In the rows, zero is written as 128.
runs of hidden systems
path 1, K195 (11 x 20)
[[ 99 175 123 128 153  90  59 145 110 171 149 144 126 137 153 103 101 120
  150  75]
 [108 114 105 131 110  76  76 118 131 160 119 102 117 115 150  97  91 188
  103 154]
 [110 143  92 186 137 115 139 117  82 154 120 129  89 146 175 131 125 155
  134 204]
 [131  82 145 179 150  94 128 105  74 165 133 102 102 106 146 138 157 103
  181 120]
 [152 175 139 120 122 114  95  94 141 181 170  63 115  98 140 147 111  91
  153 130]
 [115 146  69 106 133 117  95  67 148 123 163 110  96 177 172 145 112 115
  113  98]
 [104  77  74 178 107 139  83 103 121 127 105 103 121 145 111 155 103 111
   86 151]
 [111 129 113 178 119 147 146 103  97 207 152 166 135 130  91 158 122 103
  108 143]
 [141  98 154 133 104  86 153 141 112 175 198 109  92 148 101 140 124 109
  104  77]
 [147 123 104 109 130 101 151 123 195 126 170  82  88 130  97 166 125 142
  111 160]
 [140  90 107 117 131 173 165  93 153 107 126 125 113 176 156 179 176 106
  101 146]]
path 2, K832 (11 x 20)
[[105 107 110 116  74 106  89 112 107 102 111  82 137  80  83 150 104 103
  136 110]
 [130 170 129 155 106 178 106 119  81 171 142 137 141  97 116 129  73  66
  122 128]
 [ 94  82  92 138 111 107 108 138  74 144 159 144  95 133 117 120  78 114
  102  75]
 [115 167 122  89 116 124 134 192 129 140 162 131 104  81  81 133  69 119
  121 130]
 [116  93  86 126 166 157 143 145 108 167 156 137  63 102 146 169 108  87
  129 157]
 [147  83 140 141 161 102 100 179 156 123 155  83  92 111  87 137 110  92
  142 104]
 [163 126 139 109 151 183 106 127 194 187 170 126 132 116 123 127  97 100
   80 138]
 [145  45 137 146 129 152 120 180 129 128 129 112  94 158 150 116 112 136
   67 140]
 [131 108 155 140 161 124 117 189 170 161 114 153 149  87  82  99 113 171
  110 167]
 [139  78 171 107 157 151 165 154 127 188 136 162 118 129 169 131 178 135
  120 138]
 [132 135 153 153 182  87 111 187 170 121 131 123 113 188 134 122 165 152
  137 123]]
path 3, K133 (11 x 20)
[[118 129  98 140 142 142 133 191 137 127 117 107  79 158 151 167 127 135
  103 204]
 [129  73 140 129 157  98 109 136 152 175 143  85 104 124 125 173 175 105
  141 131]
 [161 173 180 125 115 100 109 160 182 134 167  81 142 169 100 129 132 120
  115  95]
 [113 141 134  64 119 129 102 159 142  99 101 124 125 183 191 130 156 142
  105 103]
 [ 83  94 111 108  91 114 115 189 121 115  83 114 123 121  97 171 135 148
   93 170]
 [114 146 155 130 160 121 140 190 130 196 142 138 115 125 114 177 167 104
  147 151]
 [135 129 171 107 119  69 117 164 115 121 158  84 104 131 118 134 146 106
  165  60]
 [122 210 113  79 123  97 117 165 167  74 130 104 114 153 140 129 119 157
  137 137]
 [105  99 116  92 139 152 120 159 134  77  63 115 124 119 151 173 177 116
  146 166]
 [106 126 145 166 158 105  83 178 147 153 102 121 154 105  61 156 141 111
  152 141]
 [134 178 182  81 139 123  99 161 130 165 140 129 151 103 139 122 140  98
  163  78]]
path 4, K762 (11 x 20)
[[112 102 131 153  99  56 132 129 147 162 132  99 130 146  88 160 162 177
  107 152]
 [129 165 147 156 118 144 153 120 106 177 170 142 138 156  94 174 146  66
  130 101]
 [109 156 124  78  95  66 137 100 116  90 146 117 120 164 144 132 156 148
  150  64]
 [112 177  87  84 109 139 108 131 185 138 140 105 127 139 102 182 113 115
   92 158]
 [127  71 111 135 118 154 154  83 121  81 112 119 122 167 133 174 180  94
  120 116]
 [ 95  97 131 123 117  73  95 154 133 125 121 117 144  98  47 155 131 120
  142  86]
 [102 136 130  62 113 176 144 110 116 164 125 184 158 101 129 157 147  92
  123 104]
 [102  93  96  78 101 110 166 167 105  64 125 139  82 141 129 138 118 152
  107 110]
 [116 121  94 113 193 137 137 149 172 135 131 136 100  86 101 174 140 109
  157 172]
 [173  60 175  97 125 161 159 124 124  99 139 109 119 103 129 122 149  86
  135  83]
 [100 140 114  98 161 131  69 182 132  88 105 143 131  97 116 110  88 103
  152  86]]
path 5, K572 (11 x 20)
[[115 103  85  67 155 141 106 143 195  79 106 116 116 118 118 167 136 124
  117 143]
 [ 96  63 107 136 141 172 115 156 111 104  88 160 133 165 126 165 157  91
   98 116]
 [118  72 159 142 156 103  87 154 142 106 100 148 162 121  83  98 143 134
  139  69]
 [124 154 141  70 155 156 118 196 145  73 114 163 133 122 140  98 111 128
  134  97]
 [ 99  98  85 107 139 109 155 137  90  59 125 160  83 156 161 118 129 147
  140  92]
 [110  97 127 127 186  86 134 152 131  93  92 123 105 110 141 143 186 153
  193 148]
 [129 124 176 123 130 147 110 182  76 122  97 114 121 138 185 134 166  88
  160 116]
 [119 124 134 130 116  86  69 116  90 104 113  97 125 127 176  79 112 144
  152  83]
 [108 165 109 101 149 125 103 127 129 113  81 140 133 112 193 100 125 183
  149 180]
 [102 131 127 167 117 128 160 125  46 148 103 176 122 135 171 115 149 155
  142 159]
 [137 155 169 159 143  67 139 118  92 165 140 123 134  84 124 100 142 150
  198 125]]
path 6, K832 (11 x 20)
[[108  71 127 152  88 129 137 123  55 153 107 161 129  96 138  90  98 163
   98 138]
 [115 161 156 134 133  80 156 186  80 157 149 166 116  92 105  99 114 154
  165 114]
 [109 160 102  87 160  96 157 120 130 170 181 147  77 134 152 161 145 126
  157 117]
 [141 143 111 113 135  96 125 145 164  89 150  53  75 155 135 175 141 106
  146 139]
 [154 125 111 152 131 155  94  78 184 138 125  75 143 110 105 152 114 104
  111 177]
 [164  62 168 172  85 157 115 107 103 144 122  99 150 127 125 103 113 108
   81 117]
 [130 137 151 173 111 122 124 156 113 162 142 174 157 140  88  71  83 165
   85 116]
 [105 115 127  84 110 112 189 159 100 159 147 187 104 122 131 126 140 176
  109 132]
 [117 157 124 136 170  95 177 188 122 110 137 135  81 136 117 164 163 134
  177 154]
 [136 123 112 115 174 114 130  84 191 136 143 107 125 130 110 178 179 103
  159 129]
 [173 128 155 137 113 159 107 105 170  97 132  65 145 179 137 145 146  82
  104 111]]
path 7, K762 (11 x 20)
[[107  90 124 127 101  80 149 125  61 141 155 149  96 146 150 105 119 151
  122  74]
 [106 175  88 106 160 101 115 142 160 191 182 137  91 118 125 147  93 137
  125 145]
 [171  96 127 111 137 155 162  83 150 127 173 105  86 169 182 138 143 104
  106 113]
 [125 111 109 154 164  93  61 149 167 100 147  90 112 158 103 127 102 107
  129  79]
 [123 110 144 104 144 160  77  89 170 184 115 153 178 131 147 133 158 111
  105 106]
 [107  80 134 131  90 130 124 173 103 122 122 158 129 187 123 115 120 144
   57  91]
 [ 82 140 105 136 186  98 129 162 143 172 127 182 119 146 116 158 164 151
  143 147]
 [168 108 187 103 113 122 193 151 145 160 176 116 110 153 126 141 169 130
  110 113]
 [127 188 126 126 166 119 111 185 141  84 154 121 103 174 123 143 124  86
  158  81]
 [137 139 149  62 131 125 101 108 192 118  99  97 154 138 165 149 182 142
  130 139]
 [129 103 144 146  92 173 106 182 126 101  94 106 143 166 106 157 126  90
   73 137]]
path 8, K793 (11 x 20)
[[ 88 156 139 164 149 105  87 170  90 130  78 138 155 110 106 144 149 115
  185 134]
 [110 144 156  86 116 121  98 139  85 127  74 125 147  82 191 101 134 151
  165 138]
 [ 94 123 103 172 124 103  90 170  85  86  68 105 110 133 148 126 118 151
  146 174]
 [115 123 130 160 144  98  98  98  84 178 100 105 123  68 167 117 134 140
  180 172]
 [140 120 176 181  97 103 105 173  64 124 109  83 126 108 130  97 107 126
  147 132]
 [ 98 167 115 142 148  65  68 147  96 170 139 114 105 119 161 102  97 149
  155 120]
 [152  93 137 128 105 100 111 130 110 126 124  66  92 103 172  90  94 167
  118 159]
 [132 137 110 210 149  93  85 130 119 161 158  78  90 136 123 129  88 116
  135 154]
 [163 101 173 135 117 102 103 104 115 192 172  88 117 102 153  91 103 125
  128  93]
 [138 140 132 154 108 103  90 175 135 141 170  94 103 168 110 104  65 133
   79 106]
 [141 120 107 113 148 111 114 100 158 188 184 110  82 145 178 120 102 143
  100 130]]
path 9, K793 (11 x 20)
[[103 107 169  64  95 135 126 143 102 145  85 144 162 123 165 142 184 135
  125 110]
 [ 79 150 107 117 108 123 114 194 114 105  73 125 127 145 128 174 146 138
  117 180]
 [108 120 125 106 140 125 131 111  99 152  92 110 114  98 185 170 185 116
  178 170]
 [117 108 163 142  95 113 104 171  91 105  76  84 147 100  95 157 155 102
  157 136]
 [ 84 187 123 101 124 116  67 139  88 161 102 118 138 104 168 143 126 104
  167 122]
 [102  75 122 100  90 117  99 153  75  97  76  93 106 107 177 125 125 142
  125 136]
 [ 90 127  91 170 139 111  82 147  93 166 103 104 103  89 130 158 102 116
  147 190]
 [147  95 173 136 119 132 114 145  63 167 127  92 106  76 175 112 123  97
  162 128]
 [108 128 136 147 136  86  66 209 108 134 126 103 103 117 110 118  87 119
  139 106]
 [132 134 117  93 150 124  74 130 135 166 135  94  94  90 202 101  87 136
  137 149]
 [148  63 121 183 139 131  87 152 122 109 120  69  90 140 141 118  98 113
  107 146]]
path 10, K195 (11 x 20)
[[134 134 128  98 155  66 115 144 183  93 164 114 113 115  88 107 114 155
  149  81]
 [149 126 112 103  99 162 140  90 166  92  96 111 144 136 162 117 128 174
   86 189]
 [112 135 117 187 160 159 141 149  84  76  97 170 131 168 132 133 156  99
  158 127]
 [138 104 187 131 122 114 104 118 124 161 118 132 183  64  77 106 135 117
  153  94]
 [145 226 141  90  96 119 136 135 144 136 169 125 129 146 143 101  90 152
  112 121]
 [107  82  81 128 145  89 132 120 132  44 105 134 100 151 137 111 133 179
  133 117]
 [136 110 141 172 105 165 136 116 103 122  69 116 160  80 118 132 134 125
  136 205]
 [131 179 159 132 142 138 155 122  79 148 160 165 135 128 141 120 141  86
  175  74]
 [137 116 139  87 106  83  88 131 152 100 147  78 124  97 108 100  94 140
  131  76]
 [120 175  66 111 120 152 137  94 154  99 115 137 125 128 149 124  96 168
  104 194]
 [114  66 114 174 132 151 148 125  54  92  97 164 121 147 147 118 144 110
  135 112]]
path 11, K572 (11 x 20)
[[162 155 159  77  72 125 144 103 155 148 146  70 136  77 115 140 115 130
  124 153]
 [113 171  72 148  98 160 107  85 113 132 136 113 122 150 124 168  92  85
  101 157]
 [132  72 123 140 114 133 128  45 159 165 119 134 171 101  91 137 144 141
  101 139]
 [133 154 144 159 122 175 124 166 139 143 120 146 168  94  54 136  98  96
  108 159]
 [150 124 122 112 125 158 148  81 142 129 185 165 136 136  96 112  97  95
  102  55]
 [139 103  95 106 133 125 155 137 180  81 141 111 101  84  66 141  97 146
  120 157]
 [130 106  99 138 175 192 141 131 149 113 138 149 107 159 123 178 147  63
  119 131]
 [151  26 157 144 121 125 118 131 141 107 125 101 134 122  85 123 139 112
  105  90]
 [139 151 125 130 178 160  71 176 189  81 112 122 147 141 109 116  97 100
  121 115]
 [134  70 113 103 128 163 148 127 133  76 120 168 122 173 156 101 126 146
   77  95]
 [114 106 112 176 176  87 136 172 142  65 105 144 116 140  85 116 141 168
  153 145]]
path 12, K133 (11 x 20)
[[161 180 129  90 162 124 139  77 166  94 164 128 129  96 132  98 117 122
  178  92]
 [145 120 112 128 136 171 126 110 136  20  87 132 146 129 128  95 113 128
  134 124]
 [ 98 104  90 147 172 160  92 113 148 132  77 184 165  87 110 113 113 146
  123 167]
 [147  97 174 143 131 165 132 127 101 181 127 163 163  58  92 102 112  99
  133 119]
 [142 150 139 163 148 117 127 146  83 141 166 158 110 120 145  59  71 137
  142  92]
 [136 120  96  91 120 125 153  88 110 107 137 120  88  80 178  87  89 169
  136 156]
 [164  99 113 186 147 162 159 112 137  98 113 109 107 116 130 117 117 139
  125 207]
 [155  89 141 183 180 121 102  68 162 171 131 128 149 124 134 106 151 137
  138 134]
 [167 131 182 137  80 133 116  87 141 149 139 116 184 133 118  77 112 147
   90 101]
 [117 134 126 137 102 154 131 128  86 134 108 168 139 172 185  90 114 168
   80 140]
 [ 99  70 101 143  85 115 150 107  73 173 117 134 104 103 136 143 124 162
  100 176]]

runs to name
path 13 (2 x 20)
[[107 101  97 156 151 138  86 200  94 116 130 120  75 125 139 123  73  99
  119 128]
 [122  82 133 116 182 119 103 105 130 188 117 131 114  87 186 126 157 135
  160 143]]
 | K762
path 14 (2 x 20)
[[108 149 145  76  97  74 103 142 107 158 144 119 116 166 180 121 141 152
  117  79]
 [108 167  95 108 126 136 107 161 151 167 145 110  96 180 164 177 122 119
   88 166]]
 | K762
path 15 (2 x 20)
[[ 62 129  82  98 111 119  92 164  85 143 128 152 104 149 141 161 104 106
  105  92]
 [ 92  82  96  81 134 108 140 125 133 177 137 130  86 124 159 178 164 142
  120 152]]
 | K762
path 16 (2 x 20)
[[104 122  79 124 152 108  80 155 195 128 145 115 110 150  84 162 103 125
   97 129]
 [171 112 137  97 133 196 131  77 158 164 148 110 126 115 175 137 129  91
  105 145]]
 | K793
path 17 (2 x 20)
[[100 179  98 168 167 116 127 151 117 174 119 144 110 111 135 150 121 146
  159 207]
 [168  88 188 133 128 114 158 129  95 109 120  92 112 104 162 107 171 131
  175 123]]
 | K793
path 18 (2 x 20)
[[115  99 100 163 183 146 173 176  95 106 129 191  89 126 124 120 122 131
  145 144]
 [133  89 118 122 163  83 155  97 149 138 159 134 110  59  88 118 124 150
  169 118]]
 | K133
path 19 (2 x 20)
[[153 157 147 174  90 104 115 130 151 135 168 109 150 156  63 104  81 139
   85 106]
 [141 137 107 154 123  96 182  81 159 110 165 151 125 173  93 114 136 186
  103 132]]
 | K195
path 20 (2 x 20)
[[164 155 183 182 141 129 137 168 113 169 128 111 120 135 163  92 131 151
  133 181]
 [159 186 169 185 138 111 117 145 103 137 132  96 122 155 175  92 127 139
  158 143]]
 | K762
path 21 (2 x 20)
[[151  78 186 135 114 122 127 163 168 159 116 113 151 163 126 116 168 165
   77 142]
 [125 188 144 171 125 112  99 185 136 124 144 136 141 202 106 114 105 132
  101 105]]
 | K572
path 22 (2 x 20)
[[123 158 121 109 146 142  79 113 179 160 108  83 144 105 136 176 146 104
  139 178]
 [115  93 137 139  70 177  99 106  86 169 105 138 163 144 138 138 118  99
   65 118]]
 | K572
path 23 (2 x 20)
[[ 83 105 101 134 106 119 129  70 121 130  79 167 180 106  85 153 162 143
  131 138]
 [127 159 173 131  90 142 149 140  70 107 116 138 156 143 119 142 161  82
  155  81]]
 | K832
path 24 (2 x 20)
[[113 144 102 125 130 133 184 131 109 123 154 147 104 106  73 187 139  85
  157 131]
 [142  92 139  96 123 133 131 100 140 137 152  92 118  90 101 174 151  63
  150  91]]
 | K572
path 25 (2 x 20)
[[130 127 149 153  71 125 129 171 100 135 151 107 118 202 108 157 126  99
   76  95]
 [ 84 139  88 145 109 123 124 144 151 154 128 163 149 137  55 162 109 143
   79 157]]
 | K832
path 26 (2 x 20)
[[154  86 148 176 174 146 132 123 107 184 134 118 101  87 160 114 130 112
  154 172]
 [173 118 165 176 145 148  99 151 109 179 153  95 108  98 154  84  79 104
  126 141]]
 | K572
path 27 (2 x 20)
[[144  96 123 185 139 119  93 104 130 109 117  66 106 180 162 148 153 106
  129 139]
 [116 117 160 161 111  95  54 120 126 186 119  93 167 127 104 137 136 105
  130 101]]
 | K762
